Each path is a new rotation, seen through one point. The rows after it are directions, each followed by how far the rotation turns it, in degrees a step (0 if it stays put).
Each turn is a multiple of 5 degrees from 10 to 175, or 0.
Each row of a path follows its step; steps can be skipped.

step 0: [-2.24 -0.47 -0.41 -1.07  2.06 -0.10  2.88 -0.20 -1.85 -3.12  0.89 -0.80
 -0.32  0.08  2.82  2.19 -0.93  0.13  0.18  3.07 -0.48  1.09 -0.70 -2.03
  2.02  4.09 -1.08  0.35 -3.81 -0.40]
step 1: [-2.69 -0.08  2.46 -0.95 -0.18 -2.08 -0.84 -1.43 -0.09 -2.55 -0.12  0.51
 -2.13 -0.72  0.32  0.53  0.13  3.21  1.97 -0.46  1.51 -0.74  0.20  0.89
  2.23  3.36  2.62  3.46 -3.41  1.18]
step 2: [-1.97 -0.03  3.10 -3.09  2.81  0.26  2.68 -0.53 -0.72 -1.96  1.66 -1.35
 -1.44  2.55 -0.01 -0.40 -2.52  1.73  0.53 -1.26  0.79 -3.96 -0.07 -0.86
  0.29  3.45 -1.57 -0.18 -1.09 -0.46]
step 3: [-0.44  2.55 -0.79 -0.68  1.91 -4.36 -1.23  1.80 -0.34 -3.24  1.30 -2.49
 -0.48  1.66  0.65  1.32 -1.78  1.37  2.60  1.54 -1.06 -0.83 -0.52 -1.00
  3.14  2.25 -1.24  1.88 -1.95 -0.13]
step 4: [-0.77 -0.46  0.34 -2.87  0.22 -2.14 -0.75  2.19  1.82 -1.18  1.34 -2.41
 -3.11  1.08 -2.62 -0.77 -0.88  3.07 -0.27 -2.44  1.85 -1.12 -1.21  0.98
 -0.84  1.43 -0.14  2.05 -3.80  2.22]
step 5: [ 0.43  0.16  0.30 -0.25 -0.17 -1.51  2.54  3.60 -0.04  0.79 -0.13 -2.33
 -1.09  3.18 -2.04 -1.13 -2.28  0.61 -0.03 -0.46 -0.85 -3.16 -3.28 -1.24
  2.69  4.13 -1.21 -0.13  0.37 -0.07]
step 6: [ 0.66  1.53 -1.29 -0.57 -1.67 -3.83 -0.52  1.29  2.37  2.07  0.17 -5.31
 -0.50  1.00  0.93 -2.97 -1.72  1.42  1.11  0.33  0.02  0.41  0.86  0.12
  2.37  0.93 -1.00  2.52 -2.29  0.56]
step 7: [-0.33 -0.22 -1.50 -1.86 -1.37  0.17  2.78  2.78  2.25  1.65 -0.15 -2.57
 -2.64 -0.17 -1.18 -0.32  0.42  2.02 -4.33  0.16  1.48  1.07 -0.82 -0.81
  0.18  3.39 -2.74  0.09 -2.60  0.86]
step 8: [ 0.71 -0.08  0.59  1.10 -3.91 -2.46  1.89  1.93  0.24  2.04 -2.86 -0.25
  0.45  0.07  1.17 -0.76 -1.00  1.06 -0.53  0.81  2.78 -0.91 -1.38 -0.11
  4.70  4.01 -0.42  1.15 -0.45 -1.31]
step 9: [ 0.48 -1.63  0.28 -2.20 -2.36  0.74  1.58 -0.75  1.41  2.38  0.20 -2.98
 -0.21  0.86  4.20 -1.52 -1.47  1.18 -0.10  0.30  2.55  0.39  2.82 -0.09
  0.99  1.63 -1.93  0.03 -4.44 -1.05]
Directions:
[-0.48  0.22  0.21 -0.47 -0.16  0.02 -0.39  0.34  0.68  0.99  0.41  1.34
 -1.33 -1.15 -1.37  1.36  0.89  0.30 -0.84 -0.33  0.30  0.21 -0.89  0.38
 -0.30  0.77  1.18  0.75 -0.29 -0.17] -> 115
[-1.10  0.34 -1.57 -0.41 -0.11  0.16 -0.43  1.03  1.40 -0.15 -0.12 -0.80
 -0.29  0.18 -1.38 -0.51 -1.11  0.23  1.03 -0.58 -0.15 -0.21 -1.06 -0.59
  0.10 -1.07  0.31 -0.52  0.83 -0.18] -> 35
[-0.24 -0.95  0.45 -0.61  0.63 -0.11 -1.48  0.59 -0.61  0.23 -0.14  0.90
 -0.82  0.45 -0.24  0.48  0.20  1.30  1.06  0.58  0.92 -0.03  1.03  0.09
  0.47 -0.30 -1.20 -0.95  0.29 -1.36] -> 45
[ 1.68  1.55 -0.46 -0.31 -1.00 -0.99 -0.30  0.58 -0.48  1.19 -0.34 -0.53
 -0.12  1.32 -1.06  0.02 -0.23  0.74 -1.00 -0.22 -0.08 -0.22  0.49  0.62
 -0.11  0.25 -0.30 -0.90 -0.33  0.49] -> 25
[-0.02  0.23  0.85  0.52  0.31  1.10  1.09  1.62 -0.54 -0.74  0.42 -0.54
 -0.87 -0.50 -0.17  0.38 -0.46 -0.45 -0.96  0.22 -0.78  0.13 -0.07 -0.59
 -0.69  0.65 -0.15 -1.92 -0.02 -0.99] -> 145
[ 0.25  0.92 -0.81  0.87 -0.37 -0.76  0.60  1.10 -0.78 -0.56 -1.35  1.17
 -0.40 -0.27  0.30  0.26  0.00 -0.19  0.86  0.27 -1.58 -0.09  0.00  0.49
  1.00  0.05 -0.01  1.22  0.28 -1.15] -> 145
